In the data rows, zero lies at 7.5, halfway between 7 and 8.
Some points, one per row:
array([ 7, 13,  5,  8,  5,  5,  8,  5,  8,  5,  8,  8, 10, 10,  8,  5])
array([ 7, 10,  8, 10,  7,  7,  8,  7,  8,  8, 10, 10, 10,  5,  8,  8])
array([10,  7,  8,  8,  7,  7,  8,  5,  5,  5, 10,  8,  8,  8, 10,  5])
array([ 7, 10, 10,  2,  7,  2,  8, 10, 10, 10,  8,  8, 10,  5,  8, 10])
array([ 7,  7, 10,  8, 13,  7,  5,  2,  5, 10,  5,  8, 10, 10,  8, 10])
array([10,  7,  8,  5,  7,  7,  8,  5,  8,  5,  8,  8, 10, 10,  8,  5])
array([ 7,  7,  8, 10, 10,  7,  8,  7,  5,  8,  5,  5,  2,  8,  8, 10])
array([10,  7,  5, 10,  5,  5, 10,  5,  5,  2,  8,  8, 10, 10,  5, 10])
array([ 7,  7,  5, 10,  7,  7,  8,  7,  2,  2,  5,  8,  8,  8,  5,  5])
array([ 7, 13,  5,  8,  5,  7,  8,  5,  8,  5, 10,  8,  8, 10,  8,  2])
array([10,  7,  5,  8,  2,  2,  8, 10,  8,  0,  8, 10,  8, 10,  5, 10])
array([10,  7,  8,  5,  5,  5,  8, 10,  5,  5,  8, 10,  8,  5,  8,  5])
array([ 7, 10,  8,  5, 10,  7,  8,  5,  8,  8,  8,  5,  8,  8, 10,  5])
array([ 7,  7, 10,  8, 15,  5,  8,  5,  8,  8,  5,  5,  8, 13,  5,  8])
array([ 7,  5, 10,  8,  2, 13, 10, 13, 10,  8,  5,  8,  0,  0,  5,  2])
array([10, 10,  5,  8,  7,  7,  5, 10,  8,  5,  8, 10, 10, 10,  5,  5])
array([ 5,  7, 10, 10, 10,  7,  5,  7,  8,  8,  8,  5,  5,  5, 10, 10])
Then 14 other points, each followed by its number:
array([ 7,  7,  5,  8,  7,  5, 10,  7,  8,  5, 13,  5,  8,  2, 10, 10]) 0
array([10, 10,  8, 10,  7, 13, 10,  5,  5,  5, 10, 10,  8, 10,  8,  2]) 1
array([ 2,  2, 10,  8,  7,  7,  2, 10, 13,  8,  8,  5,  5,  8,  8,  8]) 2
array([ 2,  5,  8,  2,  7,  5,  2, 13, 15,  8,  5, 10,  5,  8,  8,  5]) 3
array([ 7,  7,  8,  8, 10, 10,  5,  5,  5, 10,  8,  8,  5,  5,  5, 10]) 4
array([10,  7,  5,  8,  5,  2,  8,  7,  8,  2, 10,  5,  8,  8,  8,  8]) 5
array([13,  7, 10, 10, 10, 13,  8, 10,  5, 13,  8,  5,  5,  5, 10,  5]) 6
array([ 7,  5,  8, 10, 10,  7,  8,  2,  5,  5,  2,  8,  8,  8,  5,  8]) 7
array([10,  5, 10, 10,  7,  7,  5, 10,  5,  8, 10,  8,  5, 10, 10, 10]) 8
array([ 7, 10,  5,  8,  5,  7, 10, 10,  5,  5, 10, 10, 10,  5,  5,  8]) 9
array([ 7,  7,  5, 10, 10, 10, 10, 10,  8, 10,  5, 10, 13,  2,  5,  8]) 10
array([ 7,  7,  8,  8, 10, 10, 10, 10,  8, 10,  8,  8,  8,  5,  5,  5]) 11
array([ 2,  5,  8,  2, 13,  7,  2,  7,  8,  8,  5,  8,  5, 10, 10, 10]) 12
array([ 7,  7,  5,  8,  7,  5,  8,  5,  5,  5, 10,  8,  8, 15, 10,  5]) 13
Which two of these numbered points are nearest to each point below by angle, seen from the average point of the first points? Their numbers follow each, nearest first.
array([10, 10,  5,  8,  2,  7, 10, 10,  5,  2, 10, 10,  8,  8,  5,  8]) > 9 5
array([10, 10,  5,  8,  5, 10,  5,  7,  5, 10, 10,  8,  8,  8,  5,  8]) > 4 6
array([ 7,  7,  5,  8,  5,  5,  8,  5, 10,  2,  8,  8,  5, 10,  5, 10]) > 5 13
array([ 7,  7,  5,  8,  5,  5,  8, 10,  5,  0,  8,  8,  8,  8,  5, 10]) > 5 9
array([13,  5, 10, 10, 10, 10,  8, 10,  5, 10,  8,  5,  8,  8, 10,  8]) > 6 8
array([10, 10,  8, 10,  7,  7, 10,  5,  5, 10,  5,  5,  5,  8, 10,  8]) > 6 4
array([ 7,  7,  8,  2,  7,  7, 10,  7,  8, 10,  8,  8,  8,  2, 10, 10]) > 0 10
array([ 5,  7,  8,  2, 10,  5,  8,  5, 10, 10,  8,  8, 13,  5, 10,  8]) > 12 3
